Each named move below is a turn or a mirror, shown by a few rows before and after it. Which moves, in which order, take the first row of each later pair to the second? The first pair is answered.
move mefi:
[-35   6 110 -35   7   5  25  -4]  ->  [-40 -25  87 -16  22  55  28  26]
[ 28   1 -56  -9   9  22 -33   9]  ->  [ 35  29 -36 -23  -3 -16 -37 -11]
[  8  16 -21 -49  46   3  -3 -21]  ->  [  9   4 -29 -39  49  16  -1 -12]
[-26  25 -11 -25   7  26  38   8]  ->  [-26  33  -3 -29   7   9  40   0]
move Razaf:
[  4  37  21 -16 -38 -25  36 -10]  ->  [  3  27  26   1 -40 -37  35  -2]
[ -8 -10  30  22  25 -20   2 -27]  ->  [ -8  13  17 -17  31  -4  11 -39]
[ 24 -27 -18 -38 -73  56 -11   0]  ->  [ 25 -50  -2   6 -83  38 -22  12]
[-10 -29  57  31   4 -45   3  -4]  ->  [-12  20  19 -65  28   0  29 -29]
move fubup:
[ -5   5   9  12  10 -25 -15   9]  ->  [ -3  -4   9  19 -16 -13 -13  17]
[-17  20 -22   7 -24  12  19  14]  ->  [-17  32 -27  10   4   2  18   9]
[ 18  53 -61   5   4 -42 -16  -9]  ->  [ 25  28 -53   2 -68 -18 -14  13]
[-23 -10   3 -32 -15 -17 -11   3]  ->  [-29 -18  -3 -32  -6   4  -1  16]
Now pairs of rows:
Between the rows of a pair lie 2 to 4 moves.
[  4 -29  -4  45 -69 -34   0  22]  ->  [ -8  22 -65 -43  12  35  25   5]  Razaf then fubup then fubup then mefi
[-11  -9  69   7  40 -22 -12 -25]  ->  [-21  -4  44 -13  66  18   5 -17]  fubup then fubup then fubup then Razaf
[-26 -35  -8  42  22   0  43   8]  ->  [ -9   2   7  17  14 -62  20 -34]  Razaf then fubup then Razaf
[ 42  37 -44 -19 -26  15 -49 -48]  ->  [ 23 -28 -35  73  -4  17 -50  -2]  fubup then fubup then Razaf
[ 16 -46   0  16   5  29 -46   8]  ->  [ 26 -25 -15  -6  24  29 -53 -11]  fubup then Razaf then fubup then mefi
[-26   5 -38 -40  55  54  16  33]  ->  [ -3 -52  15  59 -18 -24 -43  43]  Razaf then fubup then fubup then mefi
[ 11   6  19  37  -7 -91 -11  -9]  ->  [ -9  -2 -39 -43 -14  60  50  28]  Razaf then fubup then fubup
[  3  52  -5 -61  28  -4   9 -36]  ->  [ -4 -27  12  62  45 -34 -30   4]  mefi then Razaf then fubup
[  7 -25 -15  14 -37  12 -13   1]  ->  [  8   9  -7   2  -7 -39 -16 -30]  mefi then fubup then fubup then fubup
[-35 -10 -52   7  41  50  49  28]  ->  [-15  30   1 -45 -65   2  60   0]  Razaf then mefi then fubup then Razaf
[  6  33 -18 -19  24 -38 -28 -29]  ->  [-10   4 -31  21  55 -25 -17  -5]  Razaf then fubup then fubup then fubup
[ 31   5  12 -44 -70  22 -23 -18]  ->  [ 13  54   7 -53  24 -20  -4 -49]  mefi then fubup then mefi
[  0 -30  15  26 -18   6  -6   8]  ->  [ -9  -8  -1 -18   2  38  21   8]  mefi then fubup then Razaf
[ 25   2   4  -6  25 -45   0 -50]  ->  [ 20   9   4 -46 -11  -9  30 -49]  fubup then Razaf then fubup then mefi
[  5 -17 -62 -30  32  28   6  -5]  ->  [  3 -56 -41  31  17  11  -9  19]  fubup then Razaf then fubup then fubup
